Each row has a name. Each question is about the rows just above it.

J_240: [ -5.5  -2.0  -0.7  36.4  12.2  22.7  35.0 -10.0 -26.7  -5.7   7.3  35.1
  13.9  25.4  21.7 -22.4 -27.4   5.7 -10.2 -22.2  53.5   0.2   3.0 -38.3
  34.4   5.3  42.2 -32.7 -21.1  12.0]
J_484: [ 24.2  10.6  23.6 -13.0   0.2 -32.8  41.8  55.3  28.4 -45.3 -38.7 -19.2
 -60.0  -8.0  30.2  41.0  20.8  20.9 -19.3  27.1 -16.8 -42.2  -6.9  34.6
 -27.7  -8.1  18.3  21.2  58.2  17.1]
J_427: [ -7.1   6.2   9.5 -31.8 -12.4 -19.6  27.4  47.3  24.1 -25.7 -26.9 -29.5
 -43.9 -18.4   7.4  44.4  31.9  14.2  -4.2  32.2 -36.1 -25.4  -4.0  43.6
 -35.2  -8.2 -12.5  21.5  50.7  12.3]
J_750: [ 38.4  10.2  11.3  48.0  32.4   5.8   5.2 -10.0  -5.3  -5.7   7.3  35.1
  13.9  25.4  21.7 -22.4 -27.4   5.7 -10.2 -22.2  53.5   0.2   3.0 -38.3
  34.4   5.3  42.2 -12.7 -21.1  -7.7]
J_916: [ 55.3  28.5  21.8  43.0  25.4  -1.2  30.5  10.5  -5.5  -2.0  -0.7  36.4
  12.2  22.7  35.1 -10.0 -26.7  16.8 -23.1 -14.9  45.9  -0.6  17.3  -0.9
  32.0  14.1  57.8   4.1  20.2  12.4]
J_803: [ 14.1  24.1   7.6  32.8  30.2  26.8  -5.0   9.8  46.9   3.4  40.2   9.1
  20.3  26.4  14.1  25.4  72.1  -2.1  83.5  39.1  33.6  20.5 -10.1  -4.7
  35.9  -9.6  18.2   4.1 -18.9  -4.9]
What are the next 2 entries after [14.1 25.4]?
[72.1 -2.1]
Give the next 2 entries after [55.3 28.4].
[-45.3 -38.7]
What are the next 2 entries after [ -5.5  -2.0  -0.7  36.4  12.2  22.7  35.1 -10.0 -26.7]?
[ 16.8 -23.1]
What are the next 2 entries after [-10.1  -4.7  35.9  -9.6  18.2]?
[  4.1 -18.9]

J_280: [ 42.2  27.9  47.6  51.5 -66.4  28.2]
J_142: [-55.9  31.1  -9.8 -69.2 -41.0  12.2]
J_706: [ 70.1  -9.8  31.1 -67.0  36.6  13.5]
J_475: [ 47.4  51.5 -60.3  68.4  49.6 -42.4]
What are the next 2 entries after [-9.8 31.1]?
[-67.0  36.6]
Give the next 2 entries after [ 47.4  51.5 -60.3].
[68.4 49.6]
The next 2 entries after [47.6 51.5]:
[-66.4  28.2]

